In the rows, zero is written as 128.
The rows of A fall into 3 groups, and each row is roughly a mix of its group's hidden directions; one row fits no group.
A (104 x 10):
[[143 117 111 109 129 101 135 106 142  60]
 [ 99 124 161 166 120 129 160 128 155 172]
 [123 106 133 124  74 111 127 147 137 182]
 [ 99 154 158 112 140 126 180 139 131 167]
 [138 151 110 146 166 133 112 169 113  81]
 [167 131  85 122 118 109 111 112 157  85]
 [162 106 137  76 139 124  94 104 102 143]
 [108 126 152  85 112  95 119 159 108 167]
 [121 182 118 171 159 130 123 136 143  97]
 [ 78 100 134 117 111 159 114  87 125 151]
 [ 97 109 136 151 117 143 125  78 141 175]
 [153 158 116  91 120 101 102 141 118 177]
 [167 166  99 121 148 128  98  98 104 108]
 [162 139 156 104 111  95  91 149 105 157]
 [167 134  93  82 108  99 125 122 150 108]
 [140 112 131  57 106 115 117 151 115 144]
 [119 144  83 111 129 167 140 176 143 109]
 [157 117 123  71  98 100 119 139 137 159]
 [133 119 130 167 163 157 122  91 121  84]
 [141 136 121 118  98 132 190 127 163 100]
 [ 98 137 101 170 138 159 169 127 131  97]
 [105 137 155 125 113 112 165 190 127 137]
 [140 150  65 120 108 126 143 101 133  96]
 [148 118  98  73  99 104 102 120 120 107]
 [136 136 142 188 108 144 167 133 152 107]
 [157 124 111  98 133 144 116 132  92  70]
 [122 130 116 184 150 157 124 112 115  83]
 [118 115 179 106 123 111 138 118  96 175]
 [133 185 115 139 149 132 177 129 133 101]
 [114 164 159 132 138 131 104 186 117 150]
 [156 141  99 117 148 110 116 170 129  77]
 [112 125 127 118 138 136 137 118 128  48]
 [108 101 148 110 111 126 151 120 127 194]
 [156 140  82  83 110 119 160 114 135 108]
 [151  97 118  73 136 126 143 131 155  90]
 [146 115 107  80 128  98 100 120 101  91]
 [133  94 142 107  98 123 133 112 102 186]
 [148 104 144  74  88 135 142 139 104 149]
 [153 172 120 130 131  87  93 131 146  92]
 [156 155  84  96 104 135 163 110 150 124]
 [ 69 133  89 158 141 142 148 131 135 108]
 [103 101 162 123 117 139 116 147 107 187]
 [109  89 167 141 142 144 136 156  81 137]
 [115 119 161  73 138 128 175 132 114 143]
 [100 172 124 175 136 119 119 169 131 142]
 [131 172 140  88 153 108 143 171 121 113]
 [125 121 139 109 107 136 111 122 104 200]
 [101 157  85 161 151 103 128 124 110  94]
 [160 117 131  84 101 114 124 159 108 169]
 [124 144 119 187 160 147 102 104 128 104]
 [143 179  92 169 130 127 112 140 143 102]
 [176 102 137  74 113 128 130  99 123 132]
 [113 141 110 164 160 133 130 151 158  76]
 [153 174 128 119 148  98  85 114 157 114]
 [156 143 145  70 109 103 149 156 134 139]
 [106 160 132 161 134 128 124 110 158 185]
 [121 161 135 181 127 143 118 158 125 171]
 [111  80 154 142 121 154 112 141 112 176]
 [144 165 167 171 158 124 117 150 128 104]
 [146 120  92 129 140 121  72 114 101 162]
 [133 114  85 129 117 135 101 101 110  73]
 [133 159 100  65 127 118 150 151 119 140]
 [131 150 103 113 123 148 104  60 135 139]
 [124 139 112 186 171 124 120 142 139  93]
 [100  94 154 151 140 171 111 157 105 144]
 [150 175 143 122 123 129 130 148 117 188]
 [ 91 123 133 153 117 141 138 138 146 193]
 [122  92 167 124 128 146 135 152 124 185]
 [160 145 145 115  99 121 183 131 165 130]
 [118  93 153 101  89 128 145  89 123 161]
 [139 146 111  66 157 110  96 114 122 123]
 [126 116 175 145 118 118 166 142 159  87]
 [ 88 151 153 179 145 138 135 140 137 161]
 [104 112 127 177 146 146 108  79 115 146]
 [117 114 171 133 107 129 188 147 146 117]
 [110 110 114  64 102 137 124 144  97 139]
 [148 162 102  78 132  99  98 152 123 120]
 [148 148  94 121 137 124 158  99 136  71]
 [106 104 122 196 105 146 122 122 129 151]
 [116 128 144 199 164 122 130 144 115 130]
 [148 133 124  79 109 123 106 159 103 170]
 [ 91 152 145 109 122 125 166 139 121 182]
 [142 141 153  88 106 109 173 167 140 124]
 [162 143 116 116 136 130 145 153 130  61]
 [147 140 145 100 111 126 171 178 144 102]
 [164 176 129 111 101 103 143 146 164 134]
 [148 154 101 164 107 127  89 112 140 168]
 [ 97 120 165  79  92 136 151 113 121 141]
 [112 130 123 158 164 150 116 139 105  71]
 [166 138 138 163 124 135 178 103 154 107]
 [127 120 162 117  99 125 187 151 158 120]
 [163 133 144  62 138 118 148 125 128 102]
 [113 130 102 105 112  95  78 113 153 160]
 [124 172 104  85 131  93 103 146 142 148]
 [122 146 143  90 123  97 104 147  96 174]
 [165 148  94 142 122 141 120  75 155 112]
 [ 95 165 143 182 154 150 131 143 116 122]
 [112 150 126 156 166 144 132 137 145  69]
 [108  74 149 120 141 128  89 119  94 148]
 [100 153 150 167 131 140 166 125 173 134]
 [129  84 104 105 114 138 113  95  98  88]
 [110 166 126 170 115 101 128 108 145 173]
 [144 141  70 114 117 138 140 111 122  79]
 [ 95 112 152  78 149 108 147 157 121 103]]

Here is one row of each group, with its name. Which group are the others in?
[ 96 138  96 138  85 114 134 151 149 171] => (94)
[110 127 156 175 129 139 169 155 159 145] => (89)
[160  97 118 131 104  94  90  86 134 124] => (116)

[137 151  96  97 120 124  87 114 137 178] => (89)
[102  75 100 125 105 150 152  93 133 123] => (94)
[117 118 135  91  97 127 115 100 121 187] => (89)
[149 128  95 149 160 142 105 135 110  73] => (89)
[115 141 139 118  92 108 158 182 136 160] => (94)
[116 100 155  81 101 108 130 156 101 153] => (89)
[149 113 114 127  92  91 102 103 151 169] => (116)
[126 117 165 131 104 114 174 143 166  94] => (94)
[ 93 121 134 171 137 143 145  83 159 110] => (89)
